In the data rows, 500 means zero.
Some points, one per row:
"326 413 610 433 435 359 427 357 445 477 519 739 530 465 568 525 688 423 520 450 349 504 410"
"310 432 571 369 443 421 379 372 413 506 526 664 445 407 605 480 692 426 549 460 423 543 404"
"411 422 512 495 439 420 387 379 395 481 432 693 382 460 468 488 613 467 622 431 419 447 447"
"372 483 642 427 408 380 402 340 472 519 587 629 568 466 709 563 810 505 688 494 391 587 268"
"309 410 624 470 439 395 396 370 472 439 451 618 495 429 715 489 853 581 711 430 481 610 264"
"408 411 751 436 434 307 364 448 513 474 545 596 562 434 834 493 842 534 765 444 457 665 127"
"337 423 708 437 424 422 419 333 502 507 533 618 597 396 806 487 815 549 791 446 553 686 117"
"342 344 672 422 479 389 414 337 473 565 471 600 562 326 675 454 817 566 741 388 566 577 232"
"373 492 682 384 392 360 356 415 514 532 530 681 526 432 712 509 773 508 743 420 577 648 218"
"341 384 675 446 445 384 423 413 566 482 489 672 512 417 711 628 792 521 752 375 641 593 306"
"306 496 597 394 417 407 409 372 438 450 515 631 420 429 579 474 653 481 700 441 607 526 350"
"010 131 394 370 544 479 611 603 607 256 604 324 357 126 623 999 502 283 850 517 780 192 250"
"337 429 585 458 487 372 404 330 496 447 500 704 440 423 515 592 665 473 647 417 708 586 361"
"344 413 533 398 456 406 408 385 414 484 509 634 431 458 490 514 573 509 654 473 641 480 420"
"316 411 652 468 416 376 417 363 434 430 524 642 481 425 495 593 637 426 687 372 727 530 410"
"412 438 487 420 453 426 384 478 375 396 478 630 445 450 467 550 499 417 574 408 681 436 549"
"361 475 592 431 475 356 362 427 370 511 512 644 452 383 436 608 539 486 517 409 707 523 521"
"386 471 585 423 481 385 357 436 405 484 587 616 501 444 527 720 551 472 662 428 747 496 453"
"378 440 577 450 493 410 411 436 441 462 491 639 382 408 349 540 398 460 522 433 767 381 591"
"369 475 598 423 432 371 490 392 325 465 532 626 449 405 511 750 614 449 604 416 792 445 493"
"422 410 577 362 458 379 484 421 436 489 518 679 494 417 462 709 583 394 585 431 711 470 480"
"349 445 633 450 457 404 391 485 437 477 463 623 503 516 461 636 538 361 656 372 750 527 467"
"375 400 530 428 418 381 369 465 357 503 453 624 399 399 401 640 525 414 567 437 800 420 546"
"378 455 534 406 421 429 408 427 390 413 485 630 447 492 387 570 524 393 521 394 744 407 486"
Then 27 other points, each followed by its number:
"383 453 514 448 463 413 467 417 349 495 482 631 479 405 402 648 551 412 596 409 778 517 551" 0
"394 457 613 424 489 482 419 463 471 466 528 631 489 484 443 686 564 464 556 362 749 444 441" 1
"383 406 666 474 441 364 400 455 352 449 533 588 526 461 506 781 623 442 745 386 726 584 395" 2
"370 468 542 510 455 417 373 453 393 428 450 597 461 442 399 620 451 460 482 438 716 393 558" 3
"360 437 530 427 460 417 446 497 431 452 537 645 442 437 413 674 550 440 578 404 693 460 525" 4
"368 501 536 449 429 354 450 436 395 468 489 607 448 423 409 615 475 399 539 392 795 439 536" 5
"387 473 524 426 422 375 428 394 369 394 447 663 485 394 328 598 482 425 509 429 752 442 566" 6
"395 432 515 490 427 405 413 468 360 432 497 653 461 385 398 599 458 371 484 445 727 421 520" 7
"336 461 509 444 394 382 415 473 359 438 443 623 418 386 299 584 418 460 509 394 778 307 620" 8
"369 516 436 408 477 402 431 418 304 400 426 602 379 400 293 575 422 519 440 445 721 405 702" 9
"396 418 560 395 440 438 407 471 427 445 538 604 405 485 338 633 523 422 563 429 793 412 621" 10
"442 420 532 440 444 330 453 400 322 451 477 586 441 405 431 588 497 469 597 439 654 472 523" 11
"334 501 593 511 463 462 316 353 372 447 553 695 433 365 524 633 609 483 571 405 473 558 492" 12
"393 443 694 413 496 408 470 387 373 469 474 706 531 388 612 709 660 395 705 399 521 516 339" 13
"389 483 667 431 418 361 478 395 402 501 547 685 544 375 573 648 686 426 718 439 511 590 368" 14
"371 403 736 404 488 427 360 412 406 528 498 689 467 474 594 719 745 473 686 479 493 575 324" 15
"339 443 813 434 403 485 381 438 463 474 569 640 604 459 757 703 750 406 782 376 575 663 235" 16
"345 443 672 460 410 382 389 447 459 491 478 640 473 417 650 598 656 431 757 427 526 565 263" 17
"321 459 896 390 483 368 429 457 493 480 553 623 586 472 867 791 891 463 821 440 717 707 058" 18
"326 446 794 446 464 407 401 371 454 455 578 652 460 397 653 642 771 517 751 442 555 588 300" 19
"363 409 722 413 415 375 481 409 408 457 510 609 462 419 699 707 756 523 799 458 597 625 291" 20
"333 345 758 445 479 364 443 413 416 475 494 635 469 426 650 681 707 425 759 459 593 611 276" 21
"385 338 740 422 454 411 426 456 462 514 545 585 530 398 772 769 793 488 858 360 676 633 230" 22
"356 363 704 440 451 439 428 356 481 501 501 597 398 474 665 543 734 462 765 423 573 648 355" 23
"359 466 626 464 429 395 361 424 411 515 445 645 419 478 627 585 703 453 664 506 629 503 362" 24
"422 374 688 467 446 413 383 372 498 437 506 604 540 394 708 701 622 515 780 437 709 607 369" 25
"335 431 675 455 455 433 429 410 441 460 508 630 508 404 562 639 654 522 716 379 715 551 400" 26
Which of these numbered points is nearest to each point below, ignoring the 3 directions in which the first points spread most? Its number follows each.
"367 474 563 480 405 302 413 479 395 446 493 602 421 433 537 657 562 441 658 440 642 482 488" > 17
"867 497 249 784 494 616 559 802 778 435 309 144 627 722 603 263 300 447 255 786 215 329 614" > 3
"247 740 623 150 635 750 439 101 226 448 704 193 000 743 478 449 410 796 674 326 145 999 930" > 23
"888 548 292 865 523 602 555 728 735 429 328 201 668 784 643 238 284 405 261 699 292 322 598" > 3
"441 427 312 450 496 417 441 541 371 381 424 611 543 505 273 435 417 410 427 449 445 263 487" > 7
"869 495 213 835 453 615 597 821 724 375 322 227 729 805 534 206 327 442 240 770 227 326 448" > 3
"808 445 289 742 384 582 467 736 829 425 359 303 715 783 640 320 349 389 350 615 339 335 510" > 3
"828 472 261 668 425 521 389 635 710 416 409 284 775 724 681 338 437 364 294 569 305 321 549" > 3
"713 557 717 466 495 377 587 211 516 983 588 999 682 489 583 156 047 949 000 416 551 999 837" > 25
"890 471 220 817 446 643 550 816 779 389 317 148 656 804 537 256 379 428 245 711 247 290 579" > 3
"583 881 471 392 711 742 826 536 462 778 651 258 281 408 215 411 396 856 340 350 341 707 771" > 9
"373 423 409 425 402 410 385 416 381 495 435 616 325 476 325 483 467 468 441 453 684 346 617" > 8
"760 469 255 799 517 552 589 775 824 385 334 307 879 788 577 276 371 418 285 877 269 274 448" > 3
"582 769 383 411 710 668 729 456 466 652 610 412 264 395 243 391 379 759 274 429 354 728 757" > 9
